In the data rows, the value 128 means zero.
Each second row below is the first row of its pair, turned about zero in one of four ways (a turn may also mirror it), then rescaled, with some noise.
Each pair is followed by the number of its way, counting from 0 in the order the ways first appear.
(093, 078, 068, 086, 143, 135, 129, 087)
(104, 125, 117, 090, 105, 134, 081, 075) --> 0

(114, 001, 173, 198, 100, 149, 209, 177)
(106, 041, 225, 142, 081, 083, 121, 150) --> 0

(132, 161, 071, 104, 158, 136, 101, 093)
(108, 137, 089, 111, 154, 103, 129, 103) --> 1

(092, 000, 158, 159, 114, 149, 170, 140)
(114, 054, 207, 117, 095, 102, 069, 113) --> 0

(199, 203, 199, 211, 125, 141, 163, 173)
(094, 156, 155, 180, 115, 074, 217, 168) --> 2

(141, 056, 136, 133, 134, 136, 153, 073)
(126, 110, 115, 149, 145, 106, 202, 110) --> 3

(159, 144, 106, 102, 151, 110, 059, 103)
(131, 173, 117, 149, 102, 160, 098, 120) --> 2

(196, 167, 161, 093, 151, 113, 070, 149)
(191, 158, 115, 122, 170, 168, 135, 171) --> 0

(110, 053, 205, 161, 140, 185, 173, 103)
(125, 145, 159, 159, 192, 152, 218, 129) --> 3

(153, 165, 159, 142, 176, 112, 251, 218)
(164, 135, 151, 130, 190, 090, 214, 203) --> 2

(076, 035, 098, 097, 093, 130, 120, 071)
(105, 109, 136, 094, 085, 137, 067, 071) --> 0

(167, 081, 187, 180, 183, 141, 192, 179)
(181, 098, 158, 163, 158, 204, 128, 147) --> 1

(126, 112, 157, 107, 125, 201, 112, 073)
(097, 098, 138, 090, 130, 139, 124, 091) --> 1

(164, 186, 127, 070, 135, 105, 048, 136)
(102, 085, 163, 093, 073, 132, 079, 128) --> 3

(111, 129, 062, 096, 143, 120, 106, 076)
(128, 153, 086, 101, 132, 127, 101, 085) --> 0

(124, 103, 089, 102, 180, 111, 051, 136)
(132, 147, 110, 141, 134, 179, 067, 146) --> 2

(088, 103, 048, 122, 161, 160, 196, 124)
(125, 117, 051, 107, 184, 159, 147, 122) --> 3

(127, 004, 195, 176, 133, 125, 158, 132)
(153, 039, 169, 183, 131, 177, 158, 136) --> 1

(127, 086, 097, 086, 150, 142, 095, 092)
(141, 126, 104, 086, 137, 145, 081, 095) --> 0

(117, 119, 077, 089, 166, 130, 072, 108)
(078, 076, 099, 129, 115, 128, 115, 121) --> 3

(154, 255, 178, 177, 119, 085, 127, 122)
(118, 207, 156, 147, 144, 039, 152, 123) --> 2

(156, 199, 054, 105, 145, 127, 112, 135)
(124, 171, 072, 093, 140, 112, 117, 124) --> 1

(121, 196, 033, 129, 143, 150, 148, 125)
(136, 135, 062, 117, 123, 173, 085, 085) --> 3

(090, 000, 139, 163, 090, 143, 182, 145)
(098, 046, 194, 128, 061, 098, 079, 123) --> 0

(106, 255, 197, 082, 075, 094, 104, 148)
(084, 214, 170, 052, 107, 027, 118, 148) --> 2

(100, 085, 075, 091, 135, 119, 052, 101)
(124, 118, 090, 120, 108, 173, 066, 111) --> 2

(110, 006, 165, 091, 058, 115, 196, 115)
(152, 054, 168, 130, 086, 158, 220, 136) --> 1

(065, 012, 090, 118, 107, 094, 110, 094)
(098, 045, 113, 166, 122, 097, 200, 134) --> 1

(121, 255, 153, 118, 115, 033, 130, 142)
(147, 222, 145, 097, 148, 023, 123, 133) --> 2

(109, 111, 069, 104, 154, 143, 103, 084)
(117, 133, 094, 102, 151, 135, 102, 089) --> 0

(036, 255, 203, 142, 000, 155, 060, 162)
(056, 213, 109, 198, 062, 226, 192, 190) --> 0

(187, 195, 215, 215, 081, 179, 170, 176)
(074, 129, 142, 152, 103, 052, 228, 173) --> 2

(114, 081, 098, 118, 122, 146, 138, 056)
(095, 121, 091, 123, 127, 131, 186, 091) --> 3

(074, 113, 057, 094, 136, 129, 057, 097)
(097, 142, 072, 113, 127, 154, 067, 108) --> 0

(187, 238, 150, 163, 125, 110, 104, 125)
(167, 203, 138, 124, 104, 105, 072, 113) --> 1

(061, 074, 036, 078, 115, 136, 098, 116)
(060, 107, 047, 096, 122, 127, 153, 138) --> 3

(071, 251, 136, 100, 143, 000, 136, 144)
(164, 214, 144, 089, 182, 038, 076, 133) --> 2

(152, 009, 170, 167, 107, 159, 130, 134)
(147, 058, 184, 153, 107, 135, 098, 121) --> 0

(113, 018, 196, 110, 067, 112, 168, 085)
(159, 032, 189, 106, 102, 131, 131, 090) --> 2

(176, 108, 166, 182, 157, 099, 237, 221)
(216, 130, 133, 177, 138, 213, 135, 172) --> 1

(114, 104, 086, 091, 144, 119, 035, 114)
(102, 085, 100, 108, 155, 063, 118, 145) --> 1

(167, 179, 102, 147, 182, 125, 212, 187)
(164, 158, 111, 137, 173, 106, 194, 172) --> 2

(154, 220, 225, 225, 057, 188, 133, 165)
(180, 211, 210, 189, 098, 177, 099, 149) --> 3

(166, 166, 137, 126, 196, 109, 092, 128)
(168, 148, 129, 145, 195, 129, 138, 136) --> 0

(077, 023, 063, 115, 098, 132, 107, 105)
(071, 099, 057, 142, 121, 100, 190, 142) --> 3

(095, 011, 162, 202, 130, 139, 221, 171)
(148, 002, 155, 186, 169, 136, 172, 156) --> 2

(107, 153, 036, 124, 135, 142, 130, 088)
(114, 119, 066, 114, 122, 141, 104, 089) --> 3

(136, 202, 136, 087, 176, 096, 069, 120)
(096, 088, 172, 109, 107, 135, 076, 097) --> 3

(150, 092, 064, 124, 111, 190, 177, 127)
(133, 086, 063, 105, 107, 173, 133, 122) --> 1

(168, 097, 108, 109, 137, 134, 055, 119)
(117, 073, 131, 105, 142, 083, 105, 134) --> 1

(061, 124, 032, 104, 143, 152, 063, 132)
(056, 105, 058, 118, 131, 144, 102, 130) --> 3

(187, 210, 146, 124, 149, 118, 117, 112)
(162, 182, 131, 115, 141, 108, 093, 099) --> 1

(072, 255, 139, 114, 111, 006, 142, 142)
(116, 255, 137, 165, 121, 088, 174, 160) --> 1

(192, 107, 178, 075, 098, 113, 064, 125)
(203, 147, 145, 135, 126, 171, 119, 159) --> 0

(189, 167, 189, 167, 126, 202, 192, 185)
(170, 138, 149, 118, 099, 213, 075, 120) --> 1

(179, 181, 218, 187, 096, 203, 179, 165)
(200, 189, 183, 168, 132, 191, 137, 148) --> 3

(164, 238, 123, 112, 159, 074, 117, 140)
(160, 218, 124, 116, 159, 094, 115, 123) --> 1

